In the data rows, zero lies at 4.5, halfway between 4 and 5.
In each game, the first row plays the second. By how much does the first row win? 10 means about a draw, 20 a big win and 0 a big loss. Wins can go round in a circle. Each row has two weighted sums of its numbers, A and B, taken from their middle values. A row wins by its A times the other's B, less its B times the other's A.
5 & 5 & 6 & 4 & 6 & 6 & 6 & 8 & 4 & 3 & 6 & 4 & 8 & 4 \\
3 & 4 & 4 & 4 & 6 & 2 & 6 & 2 & 6 & 6 & 5 & 6 & 3 & 5 \\ -> 9
3 & 6 & 5 & 4 & 6 & 4 & 5 & 4 & 5 & 5 & 5 & 5 & 4 & 4 \\
7 & 3 & 4 & 6 & 4 & 6 & 3 & 6 & 3 & 3 & 4 & 2 & 6 & 6 \\ -> 9
6 & 6 & 4 & 5 & 2 & 6 & 3 & 5 & 4 & 5 & 6 & 3 & 7 & 6 \\
6 & 3 & 3 & 4 & 4 & 6 & 3 & 6 & 3 & 2 & 7 & 4 & 4 & 4 \\ -> 11
9 & 5 & 5 & 8 & 6 & 7 & 1 & 8 & 0 & 1 & 0 & 4 & 7 & 6 \\
5 & 6 & 3 & 5 & 1 & 4 & 5 & 3 & 4 & 7 & 4 & 6 & 4 & 5 \\ -> 13
7 & 1 & 5 & 5 & 7 & 6 & 5 & 7 & 3 & 1 & 3 & 3 & 6 & 4 \\
4 & 7 & 4 & 3 & 5 & 5 & 6 & 6 & 2 & 3 & 6 & 5 & 5 & 5 \\ -> 8
6 & 1 & 6 & 4 & 5 & 6 & 5 & 6 & 4 & 2 & 6 & 3 & 5 & 4 \\
4 & 7 & 4 & 3 & 6 & 3 & 6 & 4 & 5 & 5 & 3 & 5 & 3 & 4 \\ -> 10
6 & 5 & 4 & 5 & 2 & 7 & 2 & 6 & 0 & 4 & 5 & 4 & 6 & 5 \\
5 & 2 & 5 & 5 & 6 & 5 & 4 & 4 & 6 & 3 & 0 & 2 & 4 & 6 \\ -> 13
3 & 4 & 4 & 6 & 5 & 3 & 6 & 3 & 4 & 5 & 5 & 6 & 3 & 6 \\
5 & 3 & 5 & 5 & 4 & 4 & 4 & 3 & 4 & 5 & 5 & 4 & 4 & 4 \\ -> 9
4 & 5 & 4 & 5 & 3 & 3 & 4 & 4 & 3 & 7 & 7 & 6 & 5 & 5 \\
7 & 1 & 6 & 7 & 7 & 6 & 4 & 7 & 2 & 1 & 0 & 1 & 5 & 6 \\ -> 13
6 & 0 & 6 & 8 & 9 & 3 & 3 & 6 & 5 & 2 & 0 & 2 & 3 & 7 \\
4 & 6 & 3 & 6 & 3 & 4 & 4 & 3 & 5 & 6 & 5 & 5 & 4 & 4 \\ -> 10
7 & 4 & 5 & 5 & 6 & 7 & 4 & 8 & 2 & 2 & 3 & 5 & 7 & 4 \\
2 & 6 & 5 & 4 & 5 & 4 & 4 & 3 & 4 & 7 & 5 & 7 & 5 & 8 \\ -> 9
4 & 6 & 4 & 6 & 4 & 3 & 4 & 3 & 6 & 6 & 6 & 6 & 4 & 5 \\
8 & 5 & 5 & 6 & 6 & 6 & 4 & 8 & 4 & 2 & 5 & 3 & 6 & 3 \\ -> 11
4 & 5 & 5 & 2 & 5 & 6 & 5 & 4 & 5 & 5 & 6 & 4 & 5 & 3 \\
2 & 6 & 5 & 2 & 6 & 5 & 6 & 5 & 5 & 6 & 5 & 6 & 5 & 3 \\ -> 15
6 & 4 & 5 & 7 & 6 & 4 & 4 & 4 & 4 & 4 & 3 & 3 & 3 & 5 \\
2 & 5 & 4 & 5 & 6 & 4 & 5 & 5 & 6 & 4 & 4 & 5 & 4 & 4 \\ -> 13
4 & 8 & 3 & 5 & 2 & 3 & 3 & 3 & 3 & 7 & 4 & 6 & 4 & 4 \\
8 & 2 & 3 & 5 & 3 & 5 & 3 & 5 & 2 & 4 & 5 & 3 & 5 & 5 \\ -> 13
6 & 4 & 7 & 5 & 4 & 6 & 5 & 6 & 4 & 4 & 4 & 2 & 5 & 4 \\
2 & 7 & 4 & 4 & 5 & 4 & 5 & 4 & 6 & 6 & 4 & 7 & 4 & 4 \\ -> 13
7 & 2 & 7 & 4 & 5 & 5 & 4 & 7 & 4 & 3 & 6 & 3 & 5 & 5 \\
5 & 5 & 5 & 5 & 6 & 5 & 5 & 4 & 4 & 4 & 1 & 3 & 3 & 6 \\ -> 16
3 & 8 & 4 & 6 & 6 & 4 & 4 & 4 & 5 & 6 & 4 & 6 & 3 & 4 \\
3 & 6 & 4 & 6 & 6 & 2 & 5 & 3 & 2 & 6 & 0 & 5 & 2 & 8 \\ -> 5
6 & 3 & 6 & 4 & 6 & 4 & 4 & 6 & 7 & 2 & 4 & 2 & 6 & 6 \\
5 & 8 & 4 & 5 & 2 & 5 & 4 & 4 & 3 & 6 & 5 & 5 & 4 & 5 \\ -> 9
4 & 4 & 3 & 4 & 4 & 3 & 4 & 1 & 7 & 6 & 4 & 5 & 2 & 4 \\
6 & 3 & 6 & 5 & 6 & 7 & 4 & 7 & 3 & 2 & 4 & 3 & 6 & 3 \\ -> 11
3 & 5 & 4 & 3 & 5 & 4 & 5 & 3 & 5 & 5 & 5 & 5 & 3 & 5 \\
4 & 7 & 4 & 5 & 5 & 3 & 5 & 4 & 5 & 6 & 5 & 6 & 3 & 6 \\ -> 12
4 & 5 & 4 & 4 & 3 & 4 & 6 & 4 & 5 & 6 & 7 & 6 & 6 & 4 \\
3 & 5 & 3 & 4 & 5 & 2 & 4 & 3 & 5 & 5 & 2 & 6 & 4 & 5 \\ -> 13
3 & 7 & 4 & 3 & 2 & 4 & 4 & 5 & 5 & 6 & 7 & 6 & 5 & 3 \\
7 & 2 & 5 & 4 & 6 & 6 & 5 & 7 & 5 & 2 & 5 & 3 & 6 & 4 \\ -> 12
3 & 6 & 4 & 4 & 5 & 4 & 4 & 3 & 6 & 6 & 4 & 7 & 4 & 6 \\
4 & 4 & 3 & 4 & 3 & 1 & 6 & 1 & 8 & 8 & 3 & 4 & 3 & 3 \\ -> 9
4 & 6 & 4 & 4 & 3 & 5 & 5 & 4 & 4 & 5 & 6 & 5 & 5 & 4 \\
5 & 1 & 6 & 4 & 7 & 4 & 5 & 6 & 5 & 3 & 5 & 4 & 4 & 2 \\ -> 11
7 & 3 & 5 & 5 & 5 & 7 & 5 & 7 & 3 & 3 & 3 & 4 & 6 & 4 \\
3 & 6 & 4 & 6 & 7 & 2 & 6 & 3 & 4 & 5 & 5 & 6 & 3 & 5 \\ -> 8
6 & 3 & 4 & 4 & 4 & 8 & 3 & 7 & 2 & 2 & 6 & 4 & 8 & 4 \\
3 & 4 & 7 & 4 & 6 & 5 & 5 & 5 & 4 & 4 & 3 & 5 & 5 & 4 \\ -> 7
6 & 4 & 5 & 4 & 5 & 6 & 4 & 7 & 5 & 3 & 5 & 2 & 4 & 3 \\
4 & 6 & 0 & 4 & 2 & 2 & 4 & 1 & 7 & 8 & 5 & 4 & 2 & 5 \\ -> 10
4 & 6 & 4 & 2 & 1 & 4 & 4 & 4 & 6 & 5 & 8 & 4 & 6 & 5 \\
6 & 2 & 5 & 4 & 6 & 6 & 4 & 7 & 4 & 2 & 6 & 3 & 6 & 4 \\ -> 10
4 & 4 & 3 & 4 & 3 & 2 & 5 & 2 & 5 & 7 & 4 & 7 & 3 & 5 \\
4 & 4 & 5 & 4 & 6 & 5 & 6 & 6 & 5 & 4 & 5 & 6 & 5 & 4 \\ -> 4
5 & 5 & 4 & 9 & 5 & 2 & 5 & 3 & 5 & 6 & 1 & 4 & 3 & 6 \\
7 & 1 & 5 & 6 & 3 & 6 & 5 & 7 & 5 & 3 & 7 & 3 & 4 & 4 \\ -> 6
7 & 3 & 5 & 7 & 5 & 5 & 2 & 5 & 3 & 4 & 4 & 5 & 5 & 6 \\
4 & 4 & 5 & 6 & 6 & 4 & 4 & 4 & 7 & 4 & 2 & 3 & 2 & 5 \\ -> 14
2 & 7 & 5 & 5 & 6 & 5 & 5 & 3 & 5 & 5 & 4 & 8 & 3 & 5 \\
7 & 3 & 7 & 6 & 6 & 8 & 4 & 8 & 3 & 1 & 3 & 4 & 7 & 4 \\ -> 12
5 & 6 & 5 & 5 & 3 & 4 & 4 & 4 & 5 & 5 & 5 & 5 & 4 & 4 \\
4 & 5 & 4 & 6 & 6 & 2 & 4 & 3 & 5 & 6 & 5 & 6 & 3 & 6 \\ -> 9
5 & 6 & 3 & 4 & 2 & 4 & 5 & 4 & 3 & 6 & 7 & 4 & 6 & 5 \\
3 & 4 & 5 & 5 & 4 & 3 & 4 & 5 & 5 & 6 & 4 & 5 & 5 & 4 \\ -> 10
4 & 5 & 5 & 5 & 3 & 3 & 4 & 3 & 5 & 7 & 5 & 6 & 4 & 4 \\
7 & 4 & 6 & 5 & 5 & 5 & 5 & 6 & 3 & 3 & 5 & 2 & 5 & 4 \\ -> 11
3 & 6 & 5 & 4 & 7 & 3 & 6 & 4 & 4 & 6 & 5 & 6 & 3 & 5 \\
6 & 1 & 5 & 6 & 5 & 6 & 5 & 5 & 4 & 3 & 4 & 1 & 6 & 4 \\ -> 7
6 & 1 & 4 & 5 & 6 & 5 & 5 & 6 & 6 & 3 & 3 & 2 & 6 & 4 \\
2 & 5 & 5 & 3 & 3 & 4 & 5 & 4 & 6 & 6 & 6 & 5 & 5 & 4 \\ -> 11
5 & 5 & 5 & 3 & 2 & 4 & 4 & 4 & 4 & 7 & 4 & 5 & 6 & 5 \\
5 & 5 & 3 & 5 & 6 & 3 & 6 & 4 & 5 & 5 & 3 & 4 & 3 & 5 \\ -> 10
4 & 5 & 4 & 2 & 5 & 4 & 7 & 4 & 9 & 4 & 4 & 4 & 4 & 3 \\
3 & 7 & 2 & 6 & 2 & 2 & 4 & 1 & 3 & 7 & 6 & 6 & 4 & 5 \\ -> 10
3 & 4 & 4 & 5 & 5 & 4 & 5 & 4 & 5 & 5 & 4 & 6 & 3 & 6 \\
4 & 7 & 2 & 2 & 5 & 4 & 5 & 4 & 4 & 6 & 7 & 4 & 5 & 3 \\ -> 11
5 & 8 & 4 & 4 & 0 & 3 & 4 & 2 & 3 & 6 & 6 & 5 & 4 & 5 \\
4 & 0 & 4 & 8 & 6 & 1 & 7 & 4 & 5 & 3 & 2 & 2 & 0 & 6 \\ -> 14
3 & 5 & 5 & 3 & 3 & 4 & 4 & 3 & 6 & 6 & 6 & 5 & 5 & 3 \\
5 & 7 & 3 & 4 & 1 & 4 & 3 & 4 & 2 & 7 & 5 & 6 & 5 & 6 \\ -> 9
6 & 2 & 4 & 6 & 7 & 5 & 4 & 4 & 6 & 2 & 3 & 3 & 5 & 5 \\
7 & 2 & 7 & 3 & 5 & 7 & 3 & 7 & 3 & 2 & 6 & 3 & 7 & 4 \\ -> 9
6 & 3 & 3 & 6 & 4 & 4 & 4 & 4 & 4 & 4 & 4 & 4 & 4 & 6 \\
2 & 5 & 4 & 5 & 7 & 3 & 5 & 4 & 6 & 5 & 3 & 5 & 3 & 5 \\ -> 10
6 & 3 & 4 & 5 & 5 & 5 & 3 & 6 & 3 & 5 & 3 & 4 & 5 & 4 \\
6 & 3 & 4 & 4 & 6 & 7 & 4 & 7 & 5 & 1 & 3 & 2 & 5 & 5 \\ -> 10
5 & 6 & 6 & 4 & 6 & 6 & 5 & 7 & 4 & 2 & 7 & 6 & 7 & 2 \\
7 & 4 & 4 & 5 & 5 & 6 & 3 & 7 & 2 & 2 & 3 & 4 & 6 & 5 \\ -> 19
3 & 7 & 5 & 3 & 6 & 5 & 6 & 6 & 5 & 5 & 6 & 6 & 5 & 4 \\
6 & 3 & 4 & 5 & 4 & 5 & 4 & 6 & 5 & 4 & 6 & 2 & 5 & 4 \\ -> 11
6 & 4 & 6 & 3 & 4 & 7 & 4 & 6 & 5 & 3 & 5 & 3 & 6 & 5 \\
6 & 1 & 7 & 4 & 6 & 7 & 5 & 7 & 4 & 1 & 4 & 2 & 7 & 3 \\ -> 10
7 & 3 & 4 & 5 & 3 & 5 & 3 & 5 & 4 & 3 & 6 & 4 & 4 & 4 \\
4 & 8 & 4 & 6 & 4 & 2 & 5 & 2 & 7 & 6 & 5 & 6 & 2 & 4 \\ -> 9
2 & 5 & 5 & 3 & 5 & 4 & 6 & 2 & 5 & 6 & 5 & 8 & 4 & 6 \\
2 & 6 & 4 & 4 & 2 & 4 & 4 & 4 & 5 & 6 & 7 & 5 & 5 & 3 \\ -> 14
4 & 7 & 3 & 6 & 2 & 2 & 2 & 1 & 5 & 8 & 4 & 6 & 2 & 5 \\
4 & 6 & 4 & 4 & 2 & 6 & 4 & 4 & 3 & 4 & 8 & 3 & 5 & 5 \\ -> 12
3 & 6 & 3 & 6 & 6 & 3 & 5 & 3 & 6 & 5 & 5 & 6 & 3 & 6 \\
5 & 4 & 4 & 5 & 5 & 5 & 5 & 5 & 5 & 4 & 3 & 4 & 3 & 5 \\ -> 9
2 & 6 & 7 & 3 & 7 & 7 & 6 & 5 & 6 & 4 & 4 & 6 & 6 & 3 \\
3 & 4 & 4 & 6 & 6 & 3 & 5 & 2 & 4 & 6 & 3 & 5 & 2 & 7 \\ -> 1
7 & 1 & 6 & 4 & 6 & 7 & 4 & 7 & 2 & 2 & 5 & 2 & 7 & 3 \\
5 & 1 & 5 & 5 & 4 & 4 & 5 & 5 & 5 & 2 & 6 & 3 & 6 & 4 \\ -> 10
6 & 3 & 5 & 4 & 5 & 6 & 3 & 6 & 4 & 3 & 6 & 2 & 5 & 3 \\
3 & 5 & 5 & 4 & 3 & 5 & 5 & 4 & 4 & 4 & 6 & 5 & 4 & 4 \\ -> 9
4 & 4 & 5 & 5 & 5 & 5 & 5 & 3 & 6 & 5 & 5 & 7 & 5 & 4 \\
7 & 3 & 5 & 4 & 6 & 7 & 4 & 6 & 1 & 3 & 5 & 3 & 6 & 3 \\ -> 10
4 & 6 & 3 & 3 & 3 & 1 & 4 & 1 & 6 & 7 & 3 & 5 & 3 & 5 \\
3 & 5 & 5 & 6 & 6 & 4 & 5 & 4 & 5 & 4 & 3 & 6 & 3 & 4 \\ -> 10
4 & 7 & 6 & 3 & 3 & 5 & 5 & 5 & 4 & 4 & 6 & 5 & 5 & 3 \\
7 & 2 & 7 & 4 & 4 & 5 & 4 & 6 & 5 & 3 & 4 & 5 & 5 & 3 \\ -> 13
5 & 3 & 4 & 6 & 3 & 5 & 4 & 6 & 4 & 4 & 7 & 4 & 5 & 5 \\
2 & 4 & 5 & 4 & 6 & 4 & 5 & 4 & 5 & 4 & 4 & 5 & 4 & 4 \\ -> 3
6 & 1 & 5 & 4 & 6 & 6 & 6 & 7 & 3 & 3 & 5 & 1 & 4 & 3 \\
3 & 6 & 3 & 4 & 5 & 3 & 5 & 4 & 5 & 5 & 4 & 5 & 4 & 5 \\ -> 11
6 & 7 & 3 & 5 & 1 & 4 & 2 & 4 & 1 & 7 & 5 & 5 & 5 & 7 \\
7 & 2 & 6 & 5 & 5 & 8 & 3 & 7 & 2 & 2 & 4 & 2 & 7 & 4 \\ -> 13
2 & 7 & 4 & 5 & 6 & 2 & 6 & 4 & 6 & 5 & 4 & 6 & 3 & 5 \\
2 & 7 & 5 & 3 & 4 & 5 & 5 & 3 & 4 & 7 & 5 & 8 & 4 & 5 \\ -> 7
5 & 2 & 4 & 5 & 4 & 5 & 4 & 6 & 5 & 4 & 4 & 2 & 4 & 5 \\
7 & 4 & 6 & 6 & 6 & 7 & 5 & 8 & 2 & 2 & 2 & 3 & 7 & 4 \\ -> 10
7 & 4 & 5 & 6 & 5 & 7 & 3 & 6 & 4 & 2 & 4 & 3 & 6 & 5 \\
8 & 3 & 5 & 4 & 5 & 6 & 5 & 6 & 5 & 2 & 4 & 2 & 6 & 3 \\ -> 10
6 & 5 & 4 & 5 & 4 & 5 & 5 & 5 & 4 & 4 & 5 & 1 & 5 & 5 \\
4 & 5 & 3 & 4 & 1 & 3 & 5 & 3 & 5 & 7 & 4 & 5 & 4 & 6 \\ -> 6
7 & 3 & 3 & 4 & 5 & 7 & 4 & 6 & 4 & 2 & 5 & 3 & 7 & 3 \\
2 & 5 & 5 & 4 & 3 & 3 & 5 & 2 & 5 & 5 & 6 & 4 & 4 & 2 \\ -> 9
6 & 4 & 5 & 7 & 4 & 7 & 4 & 7 & 2 & 3 & 4 & 4 & 7 & 4 \\
3 & 7 & 2 & 3 & 1 & 4 & 4 & 2 & 4 & 7 & 8 & 7 & 6 & 4 \\ -> 11
7 & 1 & 7 & 5 & 6 & 5 & 5 & 7 & 5 & 2 & 5 & 3 & 6 & 3 \\
6 & 6 & 3 & 4 & 4 & 3 & 5 & 4 & 5 & 6 & 5 & 5 & 4 & 4 \\ -> 11
5 & 4 & 5 & 2 & 4 & 4 & 5 & 3 & 5 & 7 & 5 & 6 & 5 & 5 \\
6 & 5 & 4 & 6 & 3 & 5 & 3 & 5 & 2 & 4 & 5 & 5 & 6 & 5 \\ -> 3
2 & 6 & 4 & 3 & 4 & 4 & 6 & 3 & 6 & 7 & 8 & 5 & 3 & 2 \\
7 & 4 & 6 & 4 & 6 & 7 & 4 & 7 & 4 & 2 & 5 & 3 & 8 & 3 \\ -> 13
6 & 4 & 4 & 5 & 2 & 4 & 3 & 4 & 6 & 5 & 6 & 4 & 5 & 6 \\
3 & 5 & 5 & 6 & 6 & 1 & 5 & 3 & 5 & 6 & 1 & 6 & 2 & 7 \\ -> 13
3 & 6 & 3 & 5 & 6 & 3 & 5 & 3 & 5 & 5 & 2 & 5 & 2 & 6 \\
6 & 5 & 4 & 7 & 4 & 6 & 3 & 5 & 3 & 4 & 4 & 4 & 6 & 4 \\ -> 10
2 & 6 & 4 & 6 & 4 & 3 & 4 & 2 & 5 & 8 & 2 & 6 & 4 & 8 \\
3 & 5 & 4 & 4 & 6 & 3 & 4 & 4 & 6 & 5 & 5 & 6 & 3 & 5 \\ -> 14
0 & 7 & 4 & 0 & 6 & 2 & 9 & 2 & 9 & 8 & 5 & 6 & 3 & 3 \\
3 & 6 & 4 & 5 & 6 & 3 & 4 & 4 & 5 & 5 & 3 & 5 & 4 & 5 \\ -> 12
7 & 4 & 5 & 4 & 8 & 6 & 5 & 6 & 6 & 2 & 1 & 3 & 5 & 4 \\
7 & 4 & 7 & 5 & 6 & 6 & 4 & 7 & 3 & 2 & 6 & 3 & 5 & 3 \\ -> 8
6 & 6 & 3 & 6 & 0 & 5 & 2 & 4 & 0 & 6 & 4 & 6 & 7 & 6 \\
2 & 6 & 5 & 3 & 6 & 6 & 5 & 4 & 5 & 5 & 4 & 7 & 4 & 4 \\ -> 11
6 & 4 & 5 & 5 & 4 & 4 & 3 & 4 & 6 & 5 & 4 & 2 & 5 & 5 \\
4 & 5 & 3 & 3 & 1 & 3 & 5 & 1 & 7 & 6 & 6 & 4 & 3 & 5 \\ -> 11
4 & 3 & 4 & 6 & 6 & 3 & 4 & 4 & 5 & 6 & 1 & 4 & 3 & 5 \\
3 & 7 & 5 & 6 & 5 & 2 & 4 & 4 & 4 & 6 & 2 & 7 & 3 & 6 \\ -> 8
3 & 5 & 4 & 5 & 5 & 3 & 6 & 3 & 7 & 5 & 4 & 7 & 3 & 5 \\
4 & 5 & 3 & 5 & 6 & 2 & 5 & 3 & 5 & 6 & 5 & 5 & 4 & 5 \\ -> 10
3 & 7 & 3 & 5 & 6 & 2 & 4 & 3 & 6 & 6 & 4 & 6 & 2 & 6 \\
6 & 3 & 5 & 5 & 2 & 4 & 4 & 3 & 5 & 6 & 5 & 5 & 3 & 5 \\ -> 13
5 & 4 & 4 & 5 & 3 & 6 & 3 & 5 & 3 & 4 & 5 & 5 & 6 & 6 \\
7 & 4 & 3 & 5 & 2 & 6 & 3 & 4 & 5 & 4 & 4 & 3 & 5 & 5 \\ -> 10
1 & 0 & 6 & 5 & 7 & 0 & 8 & 1 & 8 & 4 & 2 & 5 & 1 & 4 \\
7 & 6 & 3 & 5 & 3 & 6 & 4 & 6 & 3 & 4 & 4 & 5 & 4 & 5 \\ -> 4
4 & 3 & 5 & 5 & 2 & 5 & 4 & 3 & 4 & 6 & 6 & 6 & 5 & 5 \\
5 & 5 & 2 & 5 & 2 & 5 & 3 & 4 & 6 & 6 & 4 & 4 & 5 & 5 \\ -> 10
6 & 4 & 7 & 4 & 6 & 7 & 4 & 7 & 3 & 1 & 2 & 2 & 6 & 4 \\
2 & 5 & 3 & 5 & 6 & 2 & 4 & 3 & 5 & 5 & 4 & 7 & 3 & 4 \\ -> 11
6 & 5 & 5 & 5 & 3 & 7 & 2 & 5 & 2 & 5 & 7 & 3 & 7 & 3 \\
7 & 1 & 4 & 4 & 7 & 5 & 5 & 6 & 6 & 2 & 3 & 2 & 4 & 3 \\ -> 10
4 & 7 & 4 & 3 & 2 & 4 & 4 & 4 & 5 & 5 & 7 & 5 & 5 & 4 \\
2 & 8 & 3 & 5 & 4 & 3 & 3 & 3 & 4 & 6 & 2 & 6 & 3 & 5 \\ -> 9
2 & 5 & 4 & 4 & 4 & 1 & 4 & 2 & 5 & 8 & 8 & 6 & 3 & 5 \\
2 & 6 & 3 & 3 & 5 & 4 & 3 & 4 & 5 & 5 & 3 & 5 & 3 & 5 \\ -> 7
2 & 7 & 3 & 4 & 3 & 4 & 6 & 1 & 6 & 8 & 7 & 6 & 4 & 4 \\
7 & 4 & 5 & 5 & 3 & 7 & 3 & 5 & 3 & 4 & 6 & 6 & 7 & 4 \\ -> 11
4 & 4 & 3 & 4 & 2 & 3 & 4 & 2 & 5 & 7 & 5 & 6 & 3 & 5 \\
6 & 4 & 6 & 5 & 6 & 6 & 3 & 6 & 3 & 3 & 4 & 4 & 6 & 4 \\ -> 9
4 & 5 & 5 & 7 & 6 & 5 & 5 & 3 & 5 & 4 & 4 & 5 & 2 & 4 \\
6 & 4 & 6 & 5 & 5 & 7 & 3 & 8 & 3 & 2 & 3 & 3 & 6 & 6 \\ -> 10
7 & 2 & 6 & 5 & 4 & 5 & 4 & 6 & 3 & 1 & 6 & 2 & 5 & 4 \\
7 & 2 & 4 & 6 & 5 & 5 & 4 & 6 & 6 & 3 & 5 & 1 & 6 & 4 \\ -> 9
0 & 3 & 3 & 0 & 7 & 0 & 9 & 0 & 9 & 5 & 5 & 3 & 0 & 2 \\
4 & 5 & 3 & 2 & 4 & 2 & 7 & 3 & 7 & 5 & 5 & 3 & 4 & 3 \\ -> 6
6 & 2 & 6 & 4 & 5 & 7 & 3 & 7 & 4 & 1 & 4 & 4 & 6 & 3 \\
3 & 6 & 3 & 3 & 3 & 2 & 4 & 1 & 6 & 7 & 5 & 6 & 4 & 5 \\ -> 12
7 & 3 & 5 & 5 & 5 & 8 & 5 & 7 & 4 & 3 & 4 & 3 & 6 & 4 \\
2 & 6 & 5 & 6 & 5 & 4 & 4 & 3 & 5 & 6 & 4 & 6 & 5 & 5 \\ -> 10
6 & 4 & 3 & 5 & 5 & 6 & 4 & 5 & 4 & 2 & 4 & 2 & 5 & 4 \\
3 & 5 & 5 & 4 & 4 & 4 & 5 & 4 & 5 & 5 & 4 & 4 & 4 & 4 \\ -> 9
2 & 6 & 4 & 6 & 8 & 3 & 5 & 3 & 6 & 5 & 4 & 8 & 4 & 4 \\
2 & 4 & 6 & 3 & 5 & 4 & 6 & 5 & 5 & 6 & 6 & 7 & 5 & 5 \\ -> 8
5 & 4 & 3 & 3 & 2 & 5 & 5 & 4 & 3 & 4 & 6 & 5 & 5 & 5 \\
4 & 5 & 2 & 3 & 1 & 3 & 4 & 4 & 4 & 6 & 9 & 7 & 4 & 4 \\ -> 5
6 & 6 & 3 & 6 & 1 & 6 & 3 & 5 & 0 & 5 & 4 & 7 & 7 & 5 \\
3 & 5 & 6 & 4 & 2 & 5 & 3 & 3 & 5 & 7 & 6 & 4 & 4 & 3 \\ -> 14
5 & 4 & 4 & 8 & 6 & 4 & 5 & 3 & 6 & 4 & 3 & 4 & 4 & 5 \\
4 & 6 & 4 & 4 & 3 & 4 & 6 & 4 & 4 & 5 & 7 & 4 & 5 & 5 \\ -> 11
1 & 1 & 4 & 3 & 8 & 0 & 9 & 2 & 9 & 5 & 3 & 3 & 0 & 4 \\
7 & 1 & 4 & 3 & 5 & 5 & 4 & 7 & 5 & 1 & 5 & 5 & 6 & 5 \\ -> 9
4 & 6 & 4 & 4 & 1 & 4 & 4 & 6 & 3 & 6 & 7 & 6 & 6 & 4 \\
7 & 4 & 7 & 6 & 7 & 9 & 4 & 6 & 4 & 2 & 4 & 4 & 7 & 3 \\ -> 8
6 & 3 & 6 & 4 & 5 & 5 & 5 & 6 & 4 & 2 & 7 & 2 & 5 & 3 \\
3 & 4 & 4 & 3 & 3 & 4 & 4 & 3 & 7 & 7 & 4 & 6 & 3 & 5 \\ -> 10
4 & 5 & 3 & 4 & 4 & 3 & 4 & 2 & 5 & 5 & 7 & 5 & 5 & 5 \\
6 & 7 & 3 & 4 & 1 & 6 & 4 & 5 & 5 & 5 & 5 & 4 & 5 & 5 \\ -> 10
4 & 4 & 3 & 4 & 3 & 3 & 4 & 3 & 5 & 7 & 6 & 5 & 2 & 4 \\
6 & 3 & 6 & 6 & 5 & 4 & 4 & 6 & 5 & 4 & 5 & 3 & 5 & 4 \\ -> 10
5 & 4 & 4 & 3 & 3 & 4 & 6 & 5 & 3 & 5 & 8 & 5 & 5 & 4 \\
4 & 3 & 4 & 2 & 5 & 3 & 5 & 4 & 8 & 5 & 4 & 4 & 4 & 3 \\ -> 12
3 & 7 & 4 & 4 & 2 & 3 & 5 & 2 & 7 & 8 & 6 & 5 & 3 & 3 \\
4 & 5 & 6 & 6 & 7 & 6 & 6 & 6 & 5 & 3 & 5 & 5 & 6 & 4 \\ -> 11
7 & 3 & 5 & 5 & 4 & 5 & 4 & 6 & 2 & 4 & 4 & 2 & 5 & 4 \\
7 & 3 & 6 & 4 & 4 & 7 & 4 & 6 & 4 & 3 & 6 & 1 & 6 & 5 \\ -> 14
2 & 6 & 1 & 3 & 2 & 3 & 5 & 3 & 7 & 8 & 7 & 5 & 4 & 3 \\
6 & 3 & 5 & 4 & 4 & 7 & 3 & 7 & 3 & 3 & 4 & 3 & 7 & 3 \\ -> 11
8 & 7 & 5 & 7 & 5 & 9 & 1 & 8 & 0 & 0 & 2 & 5 & 8 & 6 \\
8 & 6 & 6 & 5 & 7 & 6 & 4 & 8 & 3 & 2 & 3 & 5 & 6 & 5 \\ -> 11
7 & 3 & 6 & 5 & 5 & 6 & 4 & 7 & 4 & 3 & 4 & 3 & 5 & 2 \\
4 & 5 & 4 & 3 & 2 & 3 & 5 & 4 & 3 & 7 & 6 & 7 & 4 & 4 \\ -> 11
3 & 7 & 5 & 4 & 4 & 3 & 4 & 2 & 5 & 7 & 7 & 5 & 5 & 4 \\
2 & 7 & 6 & 5 & 5 & 4 & 5 & 3 & 5 & 5 & 4 & 5 & 3 & 5 \\ -> 10
5 & 4 & 4 & 6 & 4 & 4 & 5 & 5 & 5 & 4 & 6 & 2 & 4 & 6 \\
3 & 3 & 5 & 5 & 4 & 3 & 6 & 3 & 7 & 5 & 4 & 3 & 3 & 4 \\ -> 6
6 & 4 & 7 & 6 & 6 & 8 & 3 & 8 & 2 & 2 & 5 & 5 & 7 & 4 \\
4 & 5 & 5 & 5 & 4 & 5 & 5 & 4 & 4 & 6 & 2 & 4 & 4 & 5 \\ -> 7
